Each path below is one point turned by a fixed rotation once a step. After each direction that follows a path, write how fast that rotation turns it, in deg/step (0 if it stays still).
Each turn is a multiple of 5 degrees from 10 to 175, or 0.
Each row of a path follows its step; steps can be skipped.

step 0: .03	-.04	.15	-.01	.05	-.04	.08	.18	-.11	-.02	-.45	.10	-.28	-.20	.16	.33	.25	.01	.45	-.03	.09	.14	.09	-.08	-.15	-.17	.01	.02	-.21	-.59	-.33	-.10	.07	-.11	.28	-.01	-.53	.15	-.05	.10	.13	.35	.10	.26	-.16	.05	-.37	.01	-.21	-.05	-.40	.00	-.60	.04	-.20	.23	-.12	.30	.12
step 1: .01	-.34	-.17	.42	.11	.02	.14	-.20	-.17	-.19	-.04	.14	.04	-.37	-.03	.20	-.14	-.43	.07	.11	.20	-.07	-.07	-.12	.17	-.10	.34	-.38	.10	.20	.34	.05	.10	.00	-.09	-.03	.30	-.05	.30	.35	-.06	.27	-.21	-.21	.07	.23	.29	-.03	-.02	.10	-.16	-.49	-.46	.02	-.28	-.19	-.45	-.11	-.40
step 2: .00	.06	-.42	-.02	.04	-.08	-.11	-.34	.00	.19	-.12	.32	.49	-.21	-.12	-.43	.07	.07	.23	-.02	.27	-.06	-.27	.30	-.22	.11	.02	-.11	.21	-.15	-.27	.12	-.01	-.45	.14	-.20	.44	.27	-.19	-.12	-.13	-.48	-.44	.16	.00	.19	-.32	.05	.33	.06	-.30	-.26	.09	.13	.14	.15	.07	-.07	.22
step 4: -.21	-.14	-.21	.00	-.11	-.29	.41	.10	.10	.09	.09	-.11	.02	-.63	-.18	-.02	.21	.00	-.16	.36	.01	-.13	-.10	.22	-.12	.18	-.33	.24	-.28	-.09	-.22	-.05	.13	.03	.24	-.43	-.31	-.03	.25	.34	.51	.13	.02	.11	-.10	.09	.06	-.05	.08	-.23	.26	.29	-.51	-.11	-.39	.31	-.16	.12	.11
step 5: -.01	-.21	-.18	-.24	-.03	.11	.35	-.21	-.23	.03	-.28	.16	-.32	.07	.38	-.17	.13	-.23	-.27	.12	.26	.16	.15	-.19	.15	-.10	.24	.09	-.08	-.37	.23	-.07	-.13	-.16	-.23	-.12	.18	-.07	.09	.03	-.33	.14	.13	.09	.12	-.19	-.50	-.32	-.05	.04	-.12	-.51	-.55	.29	-.42	-.09	-.27	-.11	.16
step 6: -.15	-.05	.15	-.27	-.08	-.08	-.13	-.10	.05	.02	-.22	.24	.46	.01	-.13	-.20	-.25	.28	.05	.18	.08	-.08	-.16	-.04	.15	.02	.38	-.04	.19	.10	-.12	-.17	.53	-.21	-.10	.08	.20	.19	-.36	.35	-.33	.24	-.67	-.07	.20	.09	.35	.22	.22	-.47	-.18	-.29	.01	-.02	-.25	.07	-.19	.06	-.23
step 7: .22	.39	.04	.48	.36	-.11	.26	-.01	.20	.37	.18	-.32	.05	.35	-.18	.09	.16	.37	-.12	.04	-.07	-.25	-.22	-.28	-.35	-.05	-.14	-.25	-.19	-.34	-.39	.19	-.15	-.48	.13	-.32	.31	-.15	.00	-.03	.06	-.22	-.32	-.25	-.08	.01	-.19	.19	.16	.03	-.19	-.01	.06	-.13	-.21	-.13	-.09	-.23	.16
step 8: -.37	-.01	.13	-.04	-.08	-.33	.16	.11	.15	-.22	.26	.38	-.07	.32	-.10	.19	-.30	-.20	.40	.37	-.01	-.04	.08	.17	-.19	.10	-.24	.30	-.52	-.23	-.03	.05	-.14	.19	.15	.32	.30	-.16	-.01	.15	.26	-.17	.19	.13	-.19	.36	-.16	-.08	-.22	-.29	.16	.03	-.17	.09	-.45	.13	-.38	.26	.18
step 9: .34	.38	.30	-.30	.07	.01	.07	.09	.07	-.28	-.39	-.06	-.15	-.61	.13	-.02	-.13	-.03	-.07	.29	-.25	-.08	.02	.17	-.24	.23	.07	-.25	.10	.16	.29	-.15	.05	.09	-.07	-.38	-.01	.04	.23	.26	-.22	.07	-.16	.28	-.18	-.04	-.24	-.14	.15	.26	.31	-.26	-.50	.23	-.42	.14	-.12	-.20	.09
step 10: -.06	-.34	-.30	-.04	-.20	.24	.11	.12	.02	.06	-.08	.17	.02	.29	.18	-.16	-.27	.05	-.17	-.13	.26	-.25	.22	-.66	.20	.23	-.08	-.17	.24	.13	-.55	.12	.21	-.29	.00	-.11	.19	.27	.00	.37	-.41	-.04	-.20	.05	-.31	.16	-.24	-.08	-.06	-.24	.05	-.47	-.41	.03	.25	.02	.02	.12	-.04
Speeds:
.04	.01	.05	.05	.04	-.08	.00	.09	.10	-.04	-.03	-.04	.01	-.01	-.05	.09	-.12	-.03	.20	.00	-.07	.03	.01	-.05	-.11	-.03	.00	-.03	-.06	.09	.03	-.03	-.05	-.12	-.03	.06	-.04	.07	-.01	-.01	-.07	.02	.03	-.03	-.02	.07	-.05	.05	.03	.05	-.05	-.08	-.02	.00	.02	-.08	-.07	.02	.04 : 45
-.12	.05	.03	.03	-.02	.01	.05	.04	.07	.02	.04	-.02	.04	.00	-.04	-.02	-.11	-.03	-.03	-.09	-.09	-.02	-.07	.05	.09	-.02	.00	.02	-.11	-.06	-.04	.12	-.01	-.05	-.08	.00	.01	-.05	-.01	-.01	-.05	.07	-.03	.01	-.02	.01	-.06	.06	-.07	.07	-.09	.15	-.05	-.09	-.01	.07	.11	-.02	-.02 : 90
-.14	.01	.02	-.10	-.05	-.07	-.06	.06	-.01	-.02	-.04	.09	.01	-.07	-.05	-.06	.06	.01	.02	.01	.02	.02	-.13	.03	-.05	-.05	-.04	-.01	.01	-.02	-.08	-.04	.05	-.01	.14	.04	-.02	.05	.01	.07	-.05	-.02	.07	.07	.01	.03	-.07	-.01	.03	-.11	-.01	.06	.00	-.13	.10	-.06	-.02	-.06	-.04 : 170
-.11	-.01	.00	-.06	-.06	.06	.01	.02	.10	.10	.04	.04	.08	-.03	.02	.08	-.03	.02	-.02	-.03	.09	-.04	.00	.03	-.01	-.04	.04	-.14	-.06	.01	-.01	-.08	.09	-.09	.02	.01	-.01	-.07	.04	-.09	-.03	-.02	.00	-.10	-.08	-.06	-.03	-.03	.03	.01	.01	-.01	.11	.17	.04	.03	-.01	-.01	-.08 : 85
.07	.04	-.19	.08	-.09	-.04	-.01	.02	.09	-.02	.00	-.02	.02	.03	.04	-.03	-.03	-.04	-.08	.04	.04	.04	.01	.00	-.08	-.02	.05	.14	-.03	-.02	-.17	.05	-.10	.00	.06	-.05	-.02	.01	.06	.06	-.06	.04	-.03	-.01	-.02	-.02	-.05	-.10	.02	.09	.00	-.01	.09	.03	.04	-.03	-.04	-.03	-.02 : 135
-.03	-.04	.02	-.07	-.02	.00	-.02	.02	-.05	-.13	.07	-.02	.02	-.08	.02	-.05	.05	.02	.08	-.11	.00	-.06	-.01	.09	.10	.02	-.10	.01	.06	-.05	-.08	.01	.01	-.05	-.08	.01	-.05	-.03	.04	.00	-.08	.08	.01	.01	-.02	-.06	.02	-.09	-.03	.11	.03	-.16	-.04	.01	-.09	-.09	-.08	.01	-.07 : 85
.08	-.02	.04	-.05	-.04	.01	.02	-.14	.07	.08	-.08	-.12	-.05	.04	.07	.10	.06	-.08	.04	.14	-.04	-.06	-.11	.05	.05	.02	-.08	-.03	.02	.06	-.07	.06	-.01	-.08	.00	-.01	-.02	-.02	.04	.01	-.02	.07	.02	-.02	.00	.09	.07	.02	-.01	-.03	.04	-.03	.01	-.05	.04	.04	.03	-.04	-.13 : 125

step 0: .50	-.11	.03	-.23	-.14	-.22	-.16	-.21	.01	.12	.13	.19	-.08	-.05	.02	.20	.06	.31	-.42	-.36	-.09	-.06	.16	-.12	-.23	-.05	.12	-.38	-.01	-.54	.30	-.08	.23	.22	-.23	-.11	.35	.19	-.01	.17	-.16	.10	.01	.38	-.19	-.04	-.07	.13	.06	-.15	.14	.27	.25	.19	-.09	-.16	-.48	-.26	.22
step 1: .13	.10	-.37	-.13	.12	-.01	-.15	-.08	-.02	.31	-.06	.14	-.22	-.03	-.37	.00	-.07	.16	-.27	-.04	-.13	.03	.23	.48	-.11	.08	-.04	-.01	.02	-.10	.33	-.07	-.08	.29	.23	.11	.02	-.14	-.19	.10	-.01	-.02	.08	.46	.22	-.15	-.28	-.64	.19	.22	-.08	.08	-.11	.09	-.67	.19	-.13	.34	.06
step 2: .12	-.40	-.42	-.23	-.19	.17	-.11	-.26	.23	-.02	.01	-.41	.22	-.43	.27	-.03	-.10	.40	.06	.08	-.11	-.10	-.12	.16	.03	.10	-.12	-.10	-.26	.46	.33	-.01	-.14	.01	-.20	-.22	-.05	.16	-.22	.46	-.05	-.34	.04	.15	-.11	.12	.12	.02	.36	-.12	-.08	.30	-.03	-.07	-.21	.11	-.23	.37	-.18
step 3: -.04	.07	.06	-.16	-.05	-.26	.11	-.07	.02	.21	-.05	.06	-.08	-.21	.13	-.12	-.09	.17	-.28	-.26	-.01	-.06	.03	-.03	-.23	-.22	-.13	-.23	-.08	.05	-.08	-.15	-.09	-.14	-.20	.28	.24	.25	.06	.29	-.27	-.22	-.35	.48	-.24	.41	-.34	-.11	.12	-.02	-.02	.37	.18	-.70	-.21	-.31	-.19	-.38	.05
step 4: -.05	.13	-.25	.09	.05	-.30	-.07	-.23	.24	.33	.24	-.06	-.46	-.17	-.25	.08	-.01	-.34	-.09	-.16	.03	.07	.01	.15	-.58	.23	.06	-.13	.02	.15	-.22	-.36	.01	-.25	-.08	-.07	.19	.03	-.12	.30	.25	.19	-.10	.34	.09	-.22	-.09	-.17	.20	-.04	-.10	.24	.18	.28	-.47	.34	-.31	-.12	.07
step 5: .24	-.36	-.60	-.30	-.30	-.06	.01	-.06	.15	-.09	.01	-.24	-.07	-.34	-.10	-.04	.19	-.24	.12	.02	-.09	.09	.05	.29	-.32	.04	.06	.10	-.07	.40	.24	.04	.22	.35	.07	.05	-.12	-.06	-.43	.07	-.21	.04	-.26	.21	-.17	-.17	-.07	-.21	.06	-.22	.19	.42	.19	-.12	.15	-.07	.11	.24	.49
step 6: -.14	.05	-.02	.06	-.12	.02	.19	-.44	.01	-.17	.15	-.08	-.21	-.13	.43	-.18	-.06	.04	-.03	.01	-.28	-.14	.09	-.22	.11	-.19	-.15	-.17	.47	.30	.14	-.53	-.15	-.01	-.04	-.15	.14	-.21	-.28	.03	-.17	-.24	-.10	.68	-.09	.08	-.27	-.23	-.33	-.12	.07	.34	-.03	-.33	-.09	-.19	.05	.20	-.15
step 8: .36	-.53	-.32	-.18	-.17	-.34	-.17	-.46	-.08	-.18	.19	.31	.03	-.04	-.15	-.33	.23	-.22	-.34	-.19	.13	-.21	-.07	.33	-.03	.10	.06	-.27	.06	.07	.27	-.47	.30	.13	-.22	.01	.02	.24	-.24	-.20	-.05	.43	-.24	.06	-.13	.05	.11	-.14	-.05	.07	.08	-.03	.20	.01	-.13	.03	-.21	-.13	.27
step 9: .49	-.11	-.01	-.17	.01	.02	.03	-.15	.09	-.17	.09	.23	-.13	-.08	.25	.01	-.18	-.27	.08	-.02	.05	.04	.22	.41	.03	-.12	.27	-.11	.27	-.30	.35	-.36	-.24	.01	.12	.07	-.06	-.30	-.17	.28	-.28	-.08	.28	.29	-.15	-.28	-.12	-.31	-.14	.10	-.01	.35	.19	-.26	-.28	.00	-.19	.56	-.14
step 10: -.08	-.22	-.05	-.17	.25	-.11	.01	-.51	-.27	.18	.03	-.43	-.04	-.04	-.03	-.10	-.42	.05	-.21	-.18	-.27	-.41	-.15	-.03	.26	.08	.22	.02	-.21	-.10	.34	-.04	.09	.05	-.19	-.36	-.13	.10	-.17	.32	.20	-.17	.20	-.01	.04	.08	-.12	-.22	.22	-.08	-.24	.64	-.07	-.16	-.11	-.28	-.07	.23	.05
Speeds:
.01	.04	-.09	.04	.04	-.03	.05	-.02	.03	.08	.04	.03	-.02	.01	-.02	.07	-.01	.11	-.02	-.04	.06	-.01	.01	-.07	-.03	.08	.11	.04	-.01	-.07	-.09	-.07	-.13	-.07	.15	-.03	-.03	.04	.04	-.09	.07	.01	.01	-.01	-.07	-.04	-.06	-.13	-.02	.06	.00	.08	-.08	.03	.01	-.05	.03	.04	-.07 : 125
.00	.08	.00	-.06	-.05	.06	.11	.05	-.12	.05	-.08	-.05	.06	-.12	.11	-.01	-.06	-.04	.03	.02	.12	.00	.00	.03	.08	-.10	-.06	-.06	.05	.00	.06	-.05	-.02	-.04	.06	-.14	-.06	.02	-.07	.02	.02	-.07	.00	-.07	-.06	-.04	-.07	.02	.01	-.03	.06	.06	-.04	-.04	.01	.00	.00	-.04	-.06 : 100
.08	-.08	-.07	.04	-.07	.02	.06	.01	-.04	.03	-.04	.08	.06	-.07	-.07	.02	.02	-.05	-.01	.06	-.07	.04	.08	-.07	-.01	-.04	.06	-.06	-.03	-.01	.02	.05	.04	-.06	-.06	-.03	-.02	.03	.07	-.15	-.04	.01	.04	.16	.03	.04	-.02	.09	-.06	.11	.07	.04	.01	-.10	.06	.00	-.05	-.02	-.09 : 130
-.01	-.09	-.03	.08	.06	.06	.04	.04	.08	.06	-.08	.05	-.07	.04	-.09	.02	-.05	.00	-.01	-.05	-.01	-.04	-.01	-.01	-.01	-.02	-.05	-.02	.03	.02	-.03	.04	.06	.04	-.01	-.13	-.06	.05	-.07	-.05	-.04	.06	.05	-.03	-.06	-.02	.10	-.04	.05	.02	.05	.01	-.02	.00	-.18	.09	.13	-.12	.02 : 110
.04	-.01	-.13	-.02	.05	.06	-.01	.07	-.07	-.08	.00	.03	.00	.09	.10	.01	.07	.01	.02	-.01	.06	.01	-.07	-.02	.05	.07	.02	.00	-.07	-.01	.00	.02	-.06	-.03	-.07	-.01	.01	.04	-.06	.07	.00	.07	.16	-.01	.08	.07	-.16	.02	.07	.09	-.02	.00	.08	-.04	-.11	-.05	.00	-.03	.02 : 45
-.05	.03	-.03	-.05	-.08	.01	.00	.06	.06	.07	-.07	-.11	.01	-.03	-.05	-.14	.00	.02	.02	.02	.01	-.01	-.04	-.19	.10	.06	.06	-.07	.05	-.05	-.02	.03	.02	.04	-.01	.08	.08	-.05	.02	-.02	-.01	.07	.05	.02	.00	-.09	-.08	.02	-.09	-.07	.07	.06	.01	.05	-.06	.03	.02	.04	.10 : 60
